One turn moves every row onto another: examples first, then more rows asked:
K929: [-12  -6   4  -1   3 -26  -7  11 -22 -12  18  21 -17  -3   6]
K927: [ 20  11  11  -7  10  14   4  -9 -13   2 -12  19  -6   9   9]
K973: [  2  -9 -19 -15  12   6  12  -5  -6  13  17   7 -15 -13  23]
K815: [ -9  -8  12  -5  -1  14  14  23 -31 -14  17  22  -7 -10  -7]
K156: [ -9  16  17 -12  21  -6  13  16 -19  -3   5   5 -25 -14  -2]
K91: [-17 -18  -6   3  11  16  20  16   1 -30  -4   5  -2  11   1]
K538: [  3   2  -9  -8  21 -12  -7   7   3 -20  -6  22   4   7 -21]
K474: [-13 -12   7   5   4  10  19  -2   4 -26  -1   6   6  11  10]
K133: [ 18 -15   5  -1   7 -16  10   9 -26  10  -5 -12   0   4  15]
K722: [  8 -12 -33 -22  17   5   3   9 -12   0  19  20  -9 -11   0]
K449: [  9   6   9   1   9  16   5  -7  -9  10 -13   5 -19   6  15]
K580: [  1 -18   3   2  12  -6  20  18 -14  -7  -3 -25   4  -3 -10]
K910: [  7  -5 -15  -7  19 -11 -16  15  -2  -3  -8  30   0   7 -12]
K986: [-11 -14 -26 -14  18  12  19   5   1  -8  20  -1 -12 -16   1]
K150: [ 22 -19  -9  -5  10 -11   3  21 -31  -6  -2  -2   5   4 -17]

K580 -> K150
K927 -> K474
Now these:
K722 -> K973
K929 -> K156
K910 -> K449

One turn moves every row onto another: examples first, then more rows asked:
K868: [  4 -16   1  -8 -12  -5   9 -30 -24 -18   3  26]
K437: [ 15  -2   1 -12  22   4 -10 -37 -11  -6  -3  34]
K766: [-17   3   8 -28   8  -3  -6  -8   6 -15   6  -1]
K888: [-11  20  10 -21 -13  13   6   2   3  -2  -5  28]
K328: [ -9 -10  -6  17   2   9  -8 -17  17  -8   5  18]
K3: [-3  4 -3  3  0  8  6 -7 19 -2 -8 -7]
K967: [ 16 -22   2   4  -2  18  -7 -25 -18  -7 -12  13]
K588: [-15  -6  -6  -1  11   5 -19 -18   9 -17  17  13]
K646: [ 21  -8 -13 -11   6   0  -6 -22 -22  -8  14   8]
K984: [  8   7   4 -18 -16 -11   7  -8 -24   2 -16  21]
K755: [-14 -16   4  -1   4  -2  -9 -14  12  -9  14  34]
K436: [ -6  20   6 -11  -9  25   0   2   5   0 -13  15]
K802: [ -6  26   2 -25  -3  17  -4   3   1  -3   1  14]
K595: [  5   3  -3  -3  15   8  -5 -46 -12 -18 -13  24]
K710: [  8   8   3  -8 -12   6  -3 -10 -23   1 -30   5]
K88: [ 14   4  -8   1  10  -2   7 -41  -7  -7  -5  35]
K732: [ -7 -12  18 -14  -3  -3   8  -1  17   3  -4  24]
K35: [ 13  11   0 -25  -2  -4 -10  -5 -27   3 -12   7]

K984 -> K710
K888 -> K436
Now these:
K732 -> K3
K88 -> K595
K755 -> K328
K967 -> K646

One turn moves every row onto another: examples first, then more rows asked:
K404: [-10   4  -8 -10  -9   3  -8  23   7  -5 -13   3 -10   4  -8  22 -12  -1
  -1 -32  13  23  19  -1   6]
K660: [-21 -12 -27 -21  -1   9   7   9  -7  -2 -19   5 -15 -11 -19  14   5 -31
  -5  13  34   4 -13   3 -16]
K557: [ -6   4  -5 -12   8  -2 -10  15   0 -16 -18   2   2  -4  -6  10 -14 -20
  17   0   9  25   0 -41  11]
K669: [-17   6 -15 -19  -7   1 -16  25  -8 -10 -10 -16  14  25  -4  21  -3 -11
   4   8  19 -11   1   4 -13]
K262: [  1   1   4  -6 -10 -11  -9  29   4  10  -5 -18   3 -22 -15  10 -17 -24
 -13  -7  35  12  -1  -9  11]
K993: [  1   0  14  -6   1 -21 -10  12 -10 -11 -15  23 -16 -25 -23  22 -17 -19
   8  -6   2  33  -5  -2   2]
K598: [ -8  -3   4 -23  -5 -10  -1   4   5 -21   2 -16 -16  -6  -9  11   2  -3
  -4   0  13  23  21  16 -22]
K896: [-25  13 -23 -13  -4  -5  -2  23 -10 -12 -16  19  -6  -8 -19   3  -9  -2
  10   5  20   0 -18 -24  -7]
K415: [-16  -6 -12   1   9 -12 -25  -5  -1  12 -18 -10   2   6  -1  21  -7 -25
 -11  12  20  16 -41   8  -3]
K113: [ -3   5   1 -20  -5 -12  -8   5   0  -7 -20   5  -5  -2 -19   3  -5  -8
 -13  40   9  34 -31 -17   0]
K336: [-20   4   5   8   3 -26  -9 -14   5  -4   0   8  -4   2  -6  17  14 -16
 -14   7  34  18  -9  -9  -3]
K638: [ -6   3   9  21  -5   5  -2   7 -25   5 -26  -3 -15  -5  -9   1 -20 -10
  -3  12  21  -9   1  -3  -2]
K561: [ -3 -17 -15 -19  11   9  -9  10 -11 -11 -16 -14   1  24 -28  27 -19  -4
  -5  10  28  19   7 -10   5]
K707: [  1  -8  11 -23  -2  -2 -22   5   4  21   9 -19   0 -19 -14  10  -3   1
   2  11  36  19  -1   1   7]
K73: [ -8  -5   3 -15 -11 -12 -33  24 -18 -11  -5  -6  15 -12  -1   8   5  12
  -1   4   6  30  11  -9   3]
K155: [ -5  -3  -1 -17 -17  -5 -21  11 -14 -23 -13  17   7  -3   8 -11  11 -16
 -16   9   4  24 -15  -9  -5]
K677: [  2  14  -7 -11  11  -3 -20  32 -29 -16 -28   6   0   2 -23  12 -16 -15
  10  12   7  17 -21   7  24]
K826: [ -4   8 -14 -20  20  -7  -4  24 -22   0 -27  -8   4  -7  -7  19   0 -18
 -12 -15  -3  15 -25  -6  -6]
K700: [-12   5  -1 -11 -16   7  -9   1 -24  -6 -28  -8  -8   1   2  13   5   5
 -11  29  25   8  16   7  17]
K428: [ -1  18 -18   1  18  -1 -10  10 -21  21  -5  -9   8 -16  14   6   7 -11
   2  -5   9  14  -7  -3   7]
K166: [  0  -1 -18  -5  14 -23  -4 -15   1   4  -9   1 -22 -12   2  19  -4 -12
  -3  15   5  35  10  11  15]
K509: [-12  18   1  -8  10 -14  -6 -12  -4  -6 -12  11  10  12 -20  -1  11 -35
  -7  -3  16  14 -22   8  -2]
K148: [  4  -1 -15 -28  21   3 -19 -18  -5 -16   0  -4  15   6 -15  17  -6  -8
 -10   9  22  31  -9   9  10]
K117: [ -5  15   3  -4  -7 -24   0  22  -7  -8 -22  10 -17 -23 -12   5  -6 -14
  18  -5   3  24 -14   9 -21]
K671: [ -7 -16  -4 -29  -2 -13  -4  33 -22   5 -25   3 -22  -7 -26  23   2 -12
   4   8  27   5  -9 -10  -7]
K808: [  1 -11 -20   8  -4  14 -28  15 -15   4  -3   6   5  12  -2   1 -14 -25
  -4   8  18  35 -20  17   8]
K912: [ -5   4   4   7 -20  14  -4  17   0   5  -2  11  -8   6  -2   5   9  -7
  12  18  34  42  -4   1   1]
K120: [  6   3   7 -23   0  22  -5   9  -3   6 -20  19  -4   7 -15   6   4 -23
  10   7  29  35 -25   9   8]
K543: [ -1   2   0  -6   1 -23  -9  26 -25  -8 -13  -8  -3  10 -21   5  -1 -35
  11   9   0  12  16 -12  -3]
K312: [ -7   4   2  -6  24   5  -4  -5   2  12 -13   1 -10  -7 -21  32 -16 -21
   0   1  12  16  -9  35  -2]
K163: [-10  12 -14   2  10  -3 -22   5 -24  11 -17   0  -1 -20 -21  15  -5  -1
   7  12  31  20 -15   4  35]
K780: [-20  13 -22 -10 -24  -5 -20  10  -5  10 -12   9 -17 -19   1  19  10  -8
   6  11   9  24   3  28   7]
K637: [ -5   2  -7  -7   2   3 -13   8  -1 -14 -11  -3   1   4 -13  12  -6 -57
  11  25  15  16  12  -4   9]
K596: [-13   1   5   7  -2   0 -16 -13 -24   6   2 -11  -1  -2 -12 -12   1   4
   3  13  16   1  10  10  -6]
K602: [ -9   1 -13 -22 -14   2  -8   8  17   2 -13  -6 -15  -9  -5   9 -20 -23
 -11  -1  -7  17 -23   6 -21]
K918: [-14  17 -13 -24  -6  21 -18  -3 -12  -5 -12  -6  15   9  -3  13   7  -2
   8  18  12  16 -20  23 -10]
K433: [ -1  14 -14 -24  -4 -13   1  10  -2   7   1 -19   4  -3  -3  14   3  -6
 -31  19  23  18  17  -2  10]
K507: [-14   1  17 -20 -12  -2 -11   3  -1 -18   0  -1 -20  -3 -23  27  -9   1
   6  25  12  16  16  18  -6]
K365: [ -5 -12  -4  -8 -11  -5 -23  -3   3 -28 -19   9 -16  -1 -13   1 -32 -23
   1  10   4  16 -11  15  14]
K271: [ -8   7  -4  -4   7   5 -16   9  -1  -4 -15  -4   0  -7 -12  10  -6 -26
  10 -13  19  21   1  48   1]
K188: [-16  19  -3  -1   3 -19   2  10  10  -6 -23  -1 -19  14 -15  25 -23   7
  13   5  14   1   0   5   8]
K75: [ -6   1  -3 -11  10 -22 -10  10 -16   0 -11  -4  -6  -5 -14  12  -7  29
  -4  32   9  16  -8  -9 -11]

K677 -> K918
K336 -> K262
Now these:
K669 -> K113
K117 -> K312
K509 -> K707
K780 -> K188
K700 -> K896

One turn moves every row onto another: examples first, then more rows asked:
K878: [-14  -8 -21  46  11  18  -2  -8   8  12   5  24   9 -39  -7 -16 -17 -11
  -8  23   3 -23   4 -21  19  25  10]
K427: [-19   4 -18 -16  12  16   0  -5  17   7   9  12   6 -29  -2 -13 -19   7
 -21  -1  10 -26  13   3  34  24  13]
K749: [-22   2 -29 -18  -4 -21   0 -11 -21  16   1  14  16 -31 -10   7 -22   8
 -10  26  11 -23  -2   2 -14  21   6]
K836: [ -7  -9 -21   4   9   6  -2   4 -26  19   4  31  18   7  -3  -8 -21 -11
 -32  24   7 -29  27 -24 -31  26  13]
K354: [-11  -8 -15  18   4  -6   1   1 -12  15  19  21  14   9 -40  -1 -21   3
 -17  35 -12 -29  23 -15  17  30  39]
K270: [-12  -1 -25 -19   8  12   4  -3  13  13  15  12   2 -32  -4 -12 -25   1
 -28   2  10 -25  11   3  33  29  18]
K738: [-10 -12 -24  43   8  16   3  -7   7  17  14  24   5 -40  -8 -14 -22 -16
 -16  26   5 -21   4 -21  18  30  12]
K238: [-23   3 -28 -19  -2 -20  -2 -12 -21  14  -3  14  17 -30 -11   8 -20  10
  -7  26  10 -24  -2   1 -12  18   6]
K583: [-13 -12 -23  44   6  17   4  -6   8  16  18  27   1 -40  -6 -15 -22 -14
 -19  28   5 -19   5 -19  14  31  11]
K790: [-14  -1 -23 -19   6  13   5  -3  15  13  19  13   0 -32  -3 -14 -25   3
 -30   3  11 -23  12   4  30  29  16]
K486: [ -5  -8 -23   4  13   5  -6   2 -29  18  -5  30  23   8  -5  -7 -20 -12
 -25  20   6 -34  25 -26 -25  24  14]
K534: [-25   3 -24 -18  -6 -19   3 -10 -18  15   6  15  11 -29  -7   7 -21  12
 -14  28  12 -19  -1   4 -19  20   3]
K563: [-18   1 -19 -18   7  15   6  -3  17  12  21  14   0 -31   0 -12 -23   5
 -29   3  11 -23  13   6  28  28  15]
K647: [-28   6 -22 -17  -2 -17  -1 -11 -17  10  -2  15  17 -27  -6   7 -18  15
  -5  25  11 -23   0   5 -16  16   1]
K914: [-17 -10 -19  44   7  20   4  -6  12  13  20  26   1 -38  -3 -17 -20 -10
 -19  28   5 -18   7 -18  11  29   9]
K833: [ -7  -6 -20   6  16   7  -7   2 -28  15  -8  29  24   9  -5  -7 -17  -9
 -21  19   6 -35  26 -26 -24  21  12]
K517: [-15   3 -22 -17  12  14   0  -6  15  10   9  11   6 -30  -5 -12 -20   5
 -21  -1   9 -28  12   2  37  25  15]
K482: [-20   2 -17 -16   9  17   4  -3  19   9  17  14   0 -30   0 -13 -21   7
 -28   2  11 -23  15   7  27  26  13]
K704: [-22   2 -27 -20  -6 -19   2 -10 -20  17   5  15  14 -29  -9   8 -22  10
 -13  27  11 -21  -2   3 -17  22   5]
K884: [-28   5 -21 -18  -6 -18   2 -10 -15  13   6  16  13 -28  -5   8 -20  14
 -12  28  12 -20   1   6 -19  20   1]
K297: [-18  -7 -16  47  12  21   0  -8  11  10   6  25   8 -37  -4 -16 -16  -8
  -9  24   4 -22   6 -18  17  24   7]
K728: [-12 -10 -24  45  10  17  -1  -8   7  14   8  24   6 -39  -8 -15 -19 -14
 -12  25   4 -23   4 -22  20  27  12]
K382: [-21  -6 -15  47  11  22   1  -7  13   8  11  26   6 -36  -1 -16 -16  -6
 -13  25   5 -20   8 -18  13  25   6]
K306: [-20   3 -17 -16  10  16   2  -3  18   7  13  14   4 -29   0 -13 -19   8
 -24   1  10 -25  14   6  31  25  12]
K703: [-20  -8 -16  46   8  21   4  -6  13  11  17  27   2 -37  -1 -16 -19  -8
 -15  27   5 -18   8 -17  10  28   7]
K330: [ -4  -9 -24   3  11   4  -3   3 -29  19   1  30  19   8  -5  -8 -21 -13
 -29  22   7 -32  25 -25 -27  26  14]
K152: [-25  -3  -2  22   2   0   6   2  -1   8  29  27   8  14 -29  -4 -16  13
 -23  38 -10 -22  29  -6   5  29  30]
K313: [-14  -6 -15   6  11  10  -3   3 -22  13   1  33  19  10   1  -9 -16  -5
 -27  22   7 -30  30 -21 -33  23   8]
K807: [-11  -5 -17   6  16   8  -8   1 -24  13  -7  30  23  10  -2  -7 -15  -6
 -22  19   6 -34  27 -23 -27  21  10]
K141: [-20  -2  -6  22  10  -2  -4  -1  -7   5  10  22  19  13 -38  -2 -14  10
  -8  30 -12 -30  25 -12  19  23  34]
K215: [-25   0  -1  23   9   1  -2   0  -3   3  13  24  16  16 -32  -2 -11  16
 -11  32 -11 -28  28  -9  13  23  30]
K887: [-14  -8 -15  19   0  -6   5   2  -9  15  27  23  10  10 -38  -3 -22   4
 -24  38 -11 -25  24 -13  12  32  38]
K383: [-14  -3 -14   7  15  10  -5   2 -22  11  -4  31  21  12   0  -8 -15  -4
 -25  21   6 -32  29 -23 -31  21   8]
K265: [-27   0   0  23   5   2   2   1  -1   4  21  26  12  15 -30  -3 -14  16
 -16  35 -11 -25  29  -7   7  25  28]
K741: [-25   5 -24 -17  -1 -18  -2 -11 -19  11  -5  14  18 -29  -9   7 -18  13
  -5  24  10 -24  -1   3 -13  16   3]
K307: [-12  -7 -17   5  10   8  -2   4 -24  16   5  31  17  10   1  -8 -19  -7
 -33  24   8 -30  29 -22 -34  25  10]
K529: [-29   6 -20 -17  -3 -16   0 -10 -16  10   0  17  15 -27  -4   8 -18  15
  -9  27  11 -22   1   5 -19  17   0]
K682: [-14  -5 -12  21   7  -5  -2   0 -11  11  12  20  18  12 -40  -1 -16   5
 -11  32 -12 -31  23 -15  21  26  38]
K229: [-13   0 -24 -17  10  12   1  -5  12  12  11  10   4 -32  -5 -12 -23   2
 -24   0  10 -27  11   2  36  27  18]
K109: [-19  -6  -9  19  -1  -2   7   2  -4  13  32  24   7  12 -34  -3 -20   7
 -26  39 -10 -23  26  -9   6  33  35]

K141 -> K152
K307 -> K486
K704 -> K741
Now these:
K270 -> K427
K728 -> K382

